The table, row by row:
array([ 12, -37, -21, -13,  46,  -6,   3,   5])
array([-17, -36, -13,  -1,  23,  64,   1,  -8])
array([ 18,  16,  -8,  41, -23, -29, -16,   1])
array([ -3, -19,   5,  40, -21,  35, -10,  -6])
array([ 47, -10,  -2, -17, -21, -21,  -8,  27])
array([ 18, -42,  38, -24,  -9,  28,  -1,  10])
array([ 32, -28,  34, -28, -15, -19,  12,  20])
array([ -6,  68, -12, -14, -15, -15, -16,  -7])
array([ 23, -41,  39, -44,  13,   5,   5,   9])
array([-16,  48,   0,  30, -23, -22,  -7, -12])
array([-10,  34, -19,  47, -17,  -3, -21, -13])
array([-13, -32, -13, -39,  54,  12,  17,   3])
array([-27, -41,   2, -34,  32,  35,  29,   8])
array([ -6,  58, -11,  14, -16, -30, -13,  -9])
array([ 28,  32,   3,   8, -34, -35,  -2,  -2])
array([-30, -40,  10,  -1,   9,  53,  22,  -3])
array([ -6,  57, -13,  16, -12, -33, -18,  -8])
array([-21, -32, -11, -25,  47, -14,  21,  20])
array([-48, -13,  38,  13, -10,  54,   5, -13])
array([ 10,  50,  -8,  13, -19, -38, -18,  -3])
array([ -6,  25, -19,  43, -28,  20, -15, -13])
array([ -1,  58, -14,  13, -16, -21, -25,  -8])
array([ -4, -35,  13, -31,  48,   0,  21, -12])
array([ -9, -25,  40,  20, -17,  25,  18, -21])
array([-17, -18, -10, -31,  60, -25,  12,   8])
array([-18, -42,   6, -44,  21,  41,  26,  15])
array([ -6,  69,   1, -22, -11, -25, -13, -11])
array([-22, -34, -18, -37,  35,   4,  41,  21])
array([ 29, -40,   3,  -4,  15, -22,  -1,  17])
array([ 28, -21,   3, -11, -12, -37,  10,  34])
array([ 26,  17,  -3,  35, -23, -31, -14,  -6])
array([-29, -33,  13,  -9,   2,  71,  10,  -4])
array([ 25, -22,  18, -29,  40, -48,   2,   2])
array([ 30, -42,  16,  -2,  -1,  18, -12,   8])
array([-18,  26, -57, -10,  51,   1,   5, -23])
array([-13,  65, -11, -19,   1, -28,  15, -26])
array([ -7, -39,  47,   3, -11,  11,   4,  12])
array([ -7,  45,  -5,  31, -21, -30, -11,  -8])
array([  3,  53,  -6,  -2, -10, -59,  -2,   3])
array([-10,  68, -16,  -4, -11, -15, -17, -11])
array([  5, -24,  24,  15, -32,  28,  -8,  13])
array([  8,  53,  10,  -2, -25, -38, -11,  -4])
array([-21, -29,  -9, -41,  52,  26,  22,  -5])
array([ -5,  56,  -1,  12, -24, -28, -11,  -8])
array([-11,  58,  -2,  10, -23, -26, -11,  -6])
array([-11,  -6, -13,  47, -28,  17,   3,   4])
array([ -1,  59,   6,  -1, -22, -30, -14,  -7])
array([-12,  47,  -2,  29, -25, -18, -10, -12])
array([  2,  63, -16,  -1, -17, -20, -23,  -5])
array([-18, -36, -12, -43,  42,  37,  21,   5])
array([ -4,  15, -19,  52, -24,   6, -10,  -9])
array([  6, -31,   0, -26,  46, -33,  10,  13])
array([-16, -42,   3, -39,  37,  30,  22,   7])
array([-13, -28,  -6, -28,  56, -15,  23,  -1])
array([-26, -30,  -5,  15, -11,  62,  11,   3])
array([-17, -33,   1,  17,  -5,  61,   4,  -6])
array([-35,  41,   0,  11,  -6,  29,  14, -43])
array([ 50, -10, -14, -15, -13, -16, -18,  28])
array([-12,  42,  -6,  38, -21, -16, -18, -10])
array([ 37, -14, -14,  24, -22, -15,  -1,   9])
array([-30, -44,  23, -22,  19,  43,  20,   4])
Each row belongs to one hidden group. There are 2 groups. Groups can overlap: rows of different groups may look alike. The first row asked about is in group 0, and each new group gets the next number.
More rows, each followed by its group:
array([ -7,  38, -10,  42, -19, -21, -20,  -7]) 0
array([ 55, -16,  -9, -12,  -1, -22, -21,  19]) 0
array([ 30,  11,   9,  33, -24, -20, -17, -13]) 1
array([  0, -19,   4,  31, -27,  41, -10,   1]) 1
array([-25,  17, -11,  17,  22,  51, -26, -40]) 1
array([ -9,  65,   2, -13, -19, -28,  -5,  -7]) 0
array([ 31, -45,  -8, -12,  22,   5,   3,   6]) 1
array([ 50, -15, -13,  -2, -17, -10, -13,  19]) 0
array([  8, -25,  13,  25, -30,   9,   9,   9]) 1
array([-27, -39,  23,  16,  -5,  40,  11,   3]) 1
array([-18, -39,  -7, -17,  29,  -3,  50,   6]) 0
array([-24, -37,  -6, -41,  40,  26,  23,  15]) 1
array([ 54, -13, -16, -12, -14,  -8, -16,  21]) 0
array([ 14, -45,  41, -30,  11,   0,   4,  14]) 1
array([ 43,  27, -12,  12,  -9, -35, -33,  -4]) 0
array([-13,  66,  -6,  -4, -15, -26, -10,  -7]) 0
array([ 26, -30,  19, -17,  10, -42,   0,  26]) 1
array([-12, -30,  16, -33,  52, -22,  12,   6]) 1
array([ 14, -39,  26, -33,  24, -22,  34,   0]) 0
array([ 16,  41,  -9,  23, -26, -20, -27,  -4]) 0
array([ 27,  27,   6,  22, -27, -35, -13,  -8]) 1
array([-15, -45,   5,  -8,   9,  56,   3,   8]) 1
array([-13, -18,  -5,  39, -27,  27,  10,   5]) 0
array([ 24, -23,  31, -20, -28,  -2,   0,  28]) 1
array([-25, -21,  -5,   5, -23,  68,  15,   5]) 1
array([-11,  31,   2,  46, -22, -19, -16, -10]) 0
array([-16,   0, -22,  36, -22,  55,  -9,  -7]) 1
array([ -3, -43,   6,   3,  -4,  53,  -3,   9]) 1
array([ 18,  27, -18,  38, -23, -16, -21,  -8]) 0
array([-18, -28,   5,  23, -11,  57,   8, -11]) 1
array([  1,  50,  -1,  19, -24, -30, -10, -11]) 1
array([ -6,  68,  -3, -19, -17, -24,  -8,  -6]) 0
array([  5, -29,  -4, -32,  51, -27,  17,   4]) 1
array([  0,  42,   0,  26, -28, -33,  -8,  -3]) 0
array([ -6,  55,  -1,  13, -22, -32, -11,  -7]) 0
array([ -1, -47,   4, -10,  33,  30,   3,  -4]) 1
array([-26, -24, -16, -35,  56,  15,  24,  -5]) 1
array([-27, -24, -18, -39,  54,  22,  25,  -4]) 1
array([  6, -45,   1, -21,  40,  16,   4,   0]) 1
array([ 44,   2,   4,  19, -23, -28,  -7,  -4]) 1
